A: rows in 5 groups, each row roughly a mix of its group's directions
A (190 x 10)
[[ -4 -44  12 -31  -7 -10  15   9  57  32]
 [ 16  -3  -7 -13 -19  -1 -79  19   5 -16]
 [-33 -26  -7  59 -18 -27   9 -34  -8   7]
 [ 31   8 -37 -52 -24  20  11 -23   2  30]
 [-11 -45  18  17 -57 -36  -1 -10  -7  16]
 [-28  33  32  -5  39   1  52   2  23  10]
 [-17 -13 -20 -67  21 -31  -7 -16  -7  26]
 [ 30 -41 -48  -2  -2 -29 -35  16 -19  11]
 [  0  32  21  -6  28 -45 -45 -27 -19 -18]
 [ -3  38  24  33  31   9 -50   5  23  23]
 [-17 -38 -12 -21   7  26  38   7  23  52]
 [-20 -71 -14 -15 -29   5   5 -18  12 -24]
 [-22 -36 -61 -18 -37  10  -3   4  -9  18]
 [ 19 -32  28  -9  42 -47   9 -19  -7  31]
 [ 13  16  -2   1  43 -22 -10 -20  62  24]
 [-18  32  36  -6  21  23  59   0  23   8]
 [ -4 -58 -24  34 -46   4   4 -21   7   8]
 [ 16  56  31 -11  25  -4  44  20 -15  -9]
 [ 19 -42   5  -7 -42  -1 -31 -38  36  -6]
 [-22  27  46  24  14 -40 -15 -32  -6 -27]
 [  1  41  13  10  49  16  17  13  47 -20]
 [-28 -33  -5 -24  18  19  28 -57  13  19]
 [-18 -11   0  -2 -37 -39  12 -31 -27  50]
 [-43 -36  -8  14 -46 -28  14  13 -30  16]
 [-18 -22 -35 -66   4 -23 -10  -7 -26   1]
 [  3  23  52  18  16 -36 -21 -38 -15 -24]
 [-42  33  -8 -20  18  48  10 -32 -24  -8]
 [-14 -40 -16  16 -41  -4 -21 -50  27  -5]
 [  0 -29 -19  46 -33 -38  25 -25  23   7]
 [  0  -7  53 -11 -20  13 -29 -13 -56   7]
 [-35   6 -18  33 -14 -26 -16 -25 -58   3]
 [-35   2  -9  39 -26 -50 -13   0 -35 -19]
 [ -2 -18 -14 -44  14  37 -18  35  23  40]
 [ 27  25   3  57  19   7  21  12  43 -14]
 [-14   8  18 -15 -15  57 -25   3 -52 -13]
 [ 12   1  42  13  25 -19  -5  -4  61  30]
 [ 13  30 -10 -12  34 -27  39 -51 -23  -4]
 [  8   1 -44  34 -19 -42  26  -7 -33 -26]
 [ -3 -36 -14  24 -44  -6  -2 -55  26  -6]
 [  5  -1  37 -21  37 -16 -24   1  58  18]
 [-22  26  -7  43  40   3 -15 -14 -48 -17]
 [ 20  37   8 -11  43  -1  23  49 -31   2]
 [ 28 -21 -22 -21 -20  30 -50 -29  18  24]
 [-27 -41  18  27 -23   8  56  18 -14  -6]
 [  3   1 -32  12  -7  40 -53 -45   2  -8]
 [ 37 -22  25 -21  22 -23 -33  39  36   1]
 [  3 -17  -3  -1  25   3  30  30  70   6]
 [-12  15  35  -9  17  18  69 -14  15  15]
 [ 16 -29 -12 -53 -37  23  15  -8  10  37]
 [ -3  -5 -10 -13  13  -5  74 -15 -38  -9]
 [-25 -18  14 -24   8  31 -43 -43   6  36]
 [-42 -43  25  16  -3  12 -37  26  32  -6]
 [-19 -31 -11 -10  13  41  51 -34  -6  24]
 [ 10  28 -43  -1  49 -16  14 -17  43   1]
 [ 11  35  20 -19 -54 -27 -11   5 -41 -12]
 [ -9 -39 -50  39  -5 -25   1 -37   6   1]
 [  8  63  25  20  26 -21 -10  12 -13 -35]
 [ 35 -53 -23 -15  10 -23 -38   9 -10  27]
 [ 10  27 -26 -29  41  22  27 -40   9  30]
 [  8  16  11  54   0 -48   5 -12 -13 -42]
 [  4  30  18  31 -12 -28  22 -41 -32 -37]
 [-15   9 -14  24  -2 -51  20  24  55  -8]
 [ 61  39  18 -28   5  19  23  18 -10  -1]
 [ 23 -47  37 -21 -39  -1 -26   1  30  -9]
 [  7  48  49   1   8   4  23 -39 -21 -20]
 [-45 -46  30 -18 -20 -16 -32 -13  23  -1]
 [ 26 -24 -36   5 -14 -29 -57   0 -29  -9]
 [ -3 -37  10   4 -36 -58  30  13  -7  19]
 [ 24  27  13  21 -22 -42 -41  29 -16 -29]
 [  5 -20  -3 -22   8  40 -24 -45 -45  23]
 [ 19  15  43 -47 -16  38  15  30  13   5]
 [  0 -62 -38  23 -30  -3 -16 -23  16   3]
 [  1 -31  16 -37 -13 -60   4  21  -9  30]
 [  1  16 -23 -35  32  30  25 -40  10  39]
 [-41  20 -16  14  17  20  36  42 -37  10]
 [ -9  30  25   7  -1 -36  -3 -52 -38 -24]
 [-24 -15   9 -47 -26  10 -24  -2 -57   8]
 [-12 -45  14  -8 -46 -42 -17 -16  -7  28]
 [  0  38  35  30  23  -9 -56 -14  -9  13]
 [-22  30  23  39  23 -47  30 -14 -15 -15]
 [ 22  46  17  40  -9 -36  -6  41  -3 -13]
 [-16 -44 -39  50 -15 -18 -14 -25  -9   7]
 [ 24  -6  -2  21  14 -31  66  25 -10 -21]
 [ 32 -25  35   6  26  -1  57  -5  17  23]
 [ 29 -29  10  -4 -31 -17 -11 -52  43  -7]
 [-49   8  47   6   2  -1  52  -3  17  -5]
 [ 16 -34  25   2 -44 -28 -37  -5  32 -23]
 [-11 -35 -49 -18 -36  10 -45   2 -11  10]
 [ 14 -22 -34  33 -18 -21   4 -61  17   2]
 [-30 -29 -12  29   7 -48 -39  -9   1 -33]
 [  6 -45  24   5   4 -22 -66 -11  12   8]
 [-21  20  -8  22 -10 -41 -34 -48 -31  12]
 [-15  18  44   6   4  -1 -68 -11  12 -20]
 [  1  45  46   0  -1   2  16 -48 -25 -22]
 [ 20  14  47  -7 -33 -39 -28  12  13 -34]
 [-20  35  33  41  19 -38  19 -29 -18  10]
 [ 12 -33 -13  45 -33 -28  30 -37   7 -11]
 [ 35  44 -18   1  -6 -30  50  27  -6 -11]
 [ 13  36 -10  47  20  42  16   7  19 -33]
 [ 23 -10  -1  -4 -45 -21   6 -33 -57 -15]
 [ 25 -26  14 -11 -29 -10 -35 -48  40  -4]
 [ 10  55  38  13  32 -11 -15   9 -22 -33]
 [  1  35   5  -7  47 -30  27 -35 -35  -9]
 [ -3  45   5  10  49  20  16   9  43 -24]
 [ 30 -24  21   0 -39 -18  -7 -47  37 -17]
 [ -9  56  12 -18  48   3  -4  32 -27   2]
 [ -4  64  36 -16  37  -1  17  13 -15   8]
 [-13 -58  -4 -29 -11  31  28  15   3  35]
 [-17  11 -44  22  50  35  30   0 -10  12]
 [-24  21  -3   2  23 -40  44 -25  37  25]
 [ 23  51  -8 -29   0  45  13  30 -24  -6]
 [-16 -63  -5 -26  -8  27  27  15   3  32]
 [ 22  63  16  15  20 -21 -25  -7  -1 -36]
 [ 33  60  33 -20  22  -5  -1  18 -19 -19]
 [ 18  -9  60 -25 -19 -23 -42  -6  -3 -20]
 [ -7 -29 -70   4 -25 -24  13   9 -22   6]
 [ -4   0 -16 -38  26  17  33 -56 -11  25]
 [-11   3  51  -2 -47 -45 -23  -1 -16   5]
 [-18 -47 -26   0  29  36  32   8  22  29]
 [-11 -20 -36 -15  -5  38  24  45  33  24]
 [-24 -30 -45  16 -55  22  17   4  10  -7]
 [ 10 -16 -23  39 -25 -21  25 -59  12  -1]
 [-25   0 -40 -50   4  23 -10 -17 -44 -15]
 [  1 -25 -31  38 -31 -44  16 -32  20  12]
 [ -4  45 -13  31  -4  -6 -16 -12 -60 -24]
 [ 21 -32  10 -23 -35  10 -46 -30  36   0]
 [-14 -22 -50   6  43  22  36  12  26   8]
 [ -8  49  36 -24  33   5   8  43 -19  -5]
 [-30  42  22   9 -15  29  52 -18   8 -19]
 [-17  46  40  19 -17   9  11 -38  -9 -37]
 [-21 -41  16   8 -61 -36 -14   4 -11   2]
 [ 36 -23  45 -29   7  13 -19  11  45 -19]
 [-18 -37 -39 -31 -37  29 -28  -2  -2  22]
 [ 22 -39 -42  19 -12 -45  -4 -10  34  -7]
 [-35  -4  -4  17  14 -21  46 -31  50  -5]
 [-25 -45 -14 -40   7  29   1 -45  12  14]
 [ 18  48   8  10  -8 -51 -19   2  25 -36]
 [ 19  27  30  48  19 -41   8  -5  -5 -37]
 [ 25 -15 -23 -16 -36   2  28 -59 -22   7]
 [  0 -37 -32  -6 -46  -2 -17 -16 -51   3]
 [ 21 -32  23 -31 -10   1   1   7  66  16]
 [-16  14  30  16  20 -60 -22  11  -3 -39]
 [-30   8  48   6   7  11  21  29  33 -45]
 [-22 -30   1 -57 -17 -37  -8  -5 -28  24]
 [  1  56  36  -8  39  -3  26  20 -21  12]
 [ 15 -32 -14  -5  34  -8  44  36  24  36]
 [-27 -35 -55 -25 -35  18  -7   5  -3  22]
 [ 20  39   8  42  -1 -11  52  30 -15   4]
 [-39 -13  36  30  40 -23  -4   3 -25 -32]
 [-28 -42 -32  14 -18  29  21  10 -47   9]
 [  7 -48  -3  12 -54   1 -39 -15 -23   2]
 [-37  -9 -32  -6  26  29   8  50 -22  26]
 [ -2  -8   5 -22  42  26  23  -6  42  48]
 [  1 -22  61 -37 -10  -7  -5  27  32 -14]
 [ 45  36 -13  -2 -22 -49   0  -5 -22 -28]
 [  8  49   7 -19  44 -40 -18 -21 -23 -11]
 [-21 -16  10 -12  13  20 -74   0  27   9]
 [ -9 -38 -48  45  -8 -21  -9 -35  -1   5]
 [ 36  44   2   4  36  -2 -29 -12  15 -44]
 [-11 -37 -41 -31 -41  29 -20  -9 -10  21]
 [ 17  34   8  -4   3 -34 -68  13   5 -17]
 [-10 -19  11 -44 -27   1 -21   6 -60  20]
 [-16  15  34  38  20 -49  31  -8 -17 -24]
 [  0 -21 -13 -13  -6   1  66 -40 -32  -1]
 [-23 -44 -22  58 -17 -24  -7 -13 -17   4]
 [ 51 -12   0  49 -10 -23  -1  34  26 -10]
 [ -8 -28   6  12 -22  -7  64 -32 -33  -6]
 [-12  22  26 -42  14  31 -15  57 -11  -3]
 [ -5  18  20  24   4  -1 -55  45  36   4]
 [ 39 -22 -56  14 -14 -18 -40 -15   4   0]
 [-25 -13  14  -9   3  27 -58  26  38  21]
 [  2  37  34 -51  21  23 -17  38   0  -2]
 [ 14  -4 -34  57 -22 -29  39 -15   9   8]
 [  5  32  -3  20  39  31   9  15  38 -44]
 [ 44  46  18  -3  19   1 -37 -21  13 -33]
 [  8  46 -11  -9  50  49  -4   8   4 -21]
 [ 52  42 -26 -26 -29 -12   4   2 -29   5]
 [ 55  17 -42   9 -31   0  32  15 -12 -16]
 [ -9  31  56 -17  27 -29  -3  30  -3 -29]
 [-47 -19  34  39  34  18  -3  23  20   4]
 [-16  25 -23  -3  54  33  34   3 -24  24]
 [ -4 -58 -31 -13 -24  27   4 -22  13  35]
 [-10 -28 -46   8 -61  28   5  -6  -4  -9]
 [-11  35  39   2   5  10 -64  -3   8 -24]
 [-43  22  52  14  32 -37   2   3  -6   4]
 [-11  41 -25   3 -15  12  66  -4 -20 -16]
 [-15 -50 -22 -10  13  34  33   9  27  36]
 [  1 -14  36 -12  19 -29  42 -49 -17  22]
 [  0 -39  17   8 -48  29 -33   8 -32 -23]
 [ 28 -17  14 -31  16  36  27  39  40 -10]]
the three rows of each list that fit no group, in list order (the others fit one group, some only roughly)
- q612: [ -4  29   4  11   4 -10  79 -16  -8  -7]
- q772: [  6   0 -28 -33   7  29  11 -61 -16  30]
- q207: [ 10 -17   6 -54  -4  49 -30   2   6  31]
- q846: [ -5  28  23 -54  34  14 -10  25 -36  12]
- q557: [-38  -3 -46  -5  20  52   5 -13  19  20]
- q422: [-35 -30 -17  22  -3  42 -47  11  20  18]
- q933: [ 26  52  27 -38  23  18  36   9   1   7]
- q80: [ -7  26  20  26  25  -1 -34  45  41 -19]
- q155: [-34  -1  29  34   6 -16 -39  19  45 -20]
- q968: [ 29  43  12  -5  -7 -30 -54 -19 -24  -1]
- q975: [ 11 -46 -42  10 -27  -3 -31  11  43  -8]
- q971: [-30   2  43   8   9 -58 -23 -13   2 -27]
 | q557, q422, q975
- q146: [ -4  31 -12   6  43  50 -37  17  -7 -23]
- q514: [ 46  -6  -7 -39  12  29 -22  21  45  10]
- q341: [-18 -15  16   8  11  15 -70  28  30   3]
- q951: [-23  52  36 -13  35  16  32  -4   5  22]
- q728: [-18 -46 -12  -1 -33  10 -11 -28 -42  36]
- q545: [ -8   4   8  43 -32  16  47  16 -29 -33]
- q391: [-11 -27 -74  12 -23  -7 -13   5   7  22]
- q999: [ 10 -20  47 -27  22  15 -39   6  35  28]
- q39: [10 23 28 -1 35 -5 71 -4  1 10]
- q290: [-48 -38  34  19  -7 -37 -20 -10  20  -9]
 | q146, q514, q391
- q293: [  9 -60 -31 -12 -14   2  15  17 -14  45]
- q838: [ 17 -21 -42 -26 -38  42  24  -9 -25  11]
- q871: [  1  57 -18  29   3 -47  -9  -2   6 -32]
- q418: [  6  38  43   3 -23 -27 -33  -3 -40 -22]
- q725: [-21  13 -17  38 -18 -45  35 -20 -24 -30]
- q9: [ -5 -24  40 -37 -11  37 -15 -42  -2  26]
- q221: [ 33 -29  20 -27 -13 -10 -10  45  48   4]
- q633: [ 18  -2  44 -51  -9  14 -15  39  19 -20]
- q558: [-30 -29  -3 -28 -38  51 -16   9 -28   1]
- q431: [ 35 -10 -25 -44 -10  14  28 -20 -40  27]
- q771: [-35 -39   4  37 -26 -39 -31  -9  -4 -19]
- q596: [-15  21  31 -15 -28 -15 -11   3 -68   7]
- q25: [ 15   6  -3 -18  -1  -9  33 -58 -51  -1]
 | q293, q221, q558
- q449: [-43  42  18 -21  35  21  31 -23   2  11]
- q103: [ -5 -53   3   8 -21 -18 -47  31  29   6]
- q435: [ 33  12  59  -4  24 -11  15   6  45  -4]
- q785: [ 56 -16 -14 -49 -19 -10  20   9  -9  27]
- q577: [ 18  67   0   8  37 -22 -15 -21  13 -12]
- q22: [ 18  -8 -31 -32  -3  45 -18 -25  22  43]
- q73: [ 28   4 -31   0 -28  10  59 -29 -26   8]
- q420: [  8  65  -3  -2  34  23  30   3 -24  19]
- q845: [ -1  17   8  23  14 -16   5  72  28 -21]
- q188: [ 37 -43 -33  16 -22 -39 -27  12  11 -17]
- q268: [ 25  21   9 -10 -20  15 -56 -27 -36 -25]
- q136: [ 34  17 -16  -7 -36 -19 -51  33  -6 -26]
 | q103, q435, q785
- q527: [ -5 -39  -7  -2 -28  50 -35   7  30  25]
- q913: [ -7 -11  29  -9   9  19 -67  11  38  10]
- q991: [-23  37  32 -20  30  -5  21  52 -17  -7]
- q87: [ -1 -48  -7  25 -51 -25 -14 -31   7  18]
- q261: [ 17 -37  -4  -4  -4 -59 -13  11  47   1]
- q498: [ 12 -43   1 -14 -54 -15  -2 -16 -45  10]
- q622: [-18  29  -7  28   0 -23 -14 -19 -68  -8]
- q649: [  3  33 -13  10  -9  24   9 -66 -35  -6]
- q530: [ 28  24  17  29  15 -19  -1 -43  48 -22]
- q738: [ 11  34  69  12  23  -5 -10 -21   4 -22]
- q151: [-19 -47 -60  -6 -22  -7 -13  22   5  19]
 | q498, q649, q530
- q357: [  8 -14 -33 -17 -45  25 -57   3 -14  -5]
- q159: [-22   9 -13  44 -24   9 -59  28   8  -9]
- q763: [  7  28  78   4  19  -6   8   5   1 -16]
- q766: [  4  26  47 -42  19   1  -8  45   3 -25]
- q894: [ -3 -17   8 -35 -11 -10 -27 -53 -48  -9]
- q30: [-28  -3  57  22   5   9 -27  28  25 -30]
- q788: [ 47  47 -21   8  10 -16  41  15 -23  -3]
- q44: [ 37  36 -27  35   8 -14  34 -34 -23   8]
- q278: [ 21   2 -35 -54 -21 -10 -31 -30 -28  -4]
- q440: [-41 -14  27 -29  27  -4 -39  44   6  -2]
 | q159, q763, q30
- q325: [ 27  37  17  11  26   6  -5 -43  25 -45]
- q546: [-26  52  -2   4  28  44  29 -27 -10   2]
- q17: [-18 -52 -37  23 -19 -17 -40 -17   6 -15]
- q744: [-12  15  14   0  12   0 -83  -5   9  10]
- q868: [  6  15 -13  48   4 -48  37  -6 -12 -34]
- q745: [ 31 -40 -43 -28  -5  15  25  15 -12  36]
- q502: [ 11 -29 -25 -22 -50   2 -50   1 -26   8]
- q746: [-33 -17  19  -2  31  18 -53  18  39   2]
- q154: [ 19  19  -3   3  22 -14  78  -3 -15   5]
- q759: [-43  46  18  -2  19  44  20 -14 -21  -6]
- q398: [-35  47  -4   0  19  51  28 -20 -11   1]
- q543: [-11 -40 -56  -1  -7  31  17 -17  16  32]
- q252: [ 19  17  -4 -11  27 -39 -67  -7   4  13]
 | q325, q502, q252
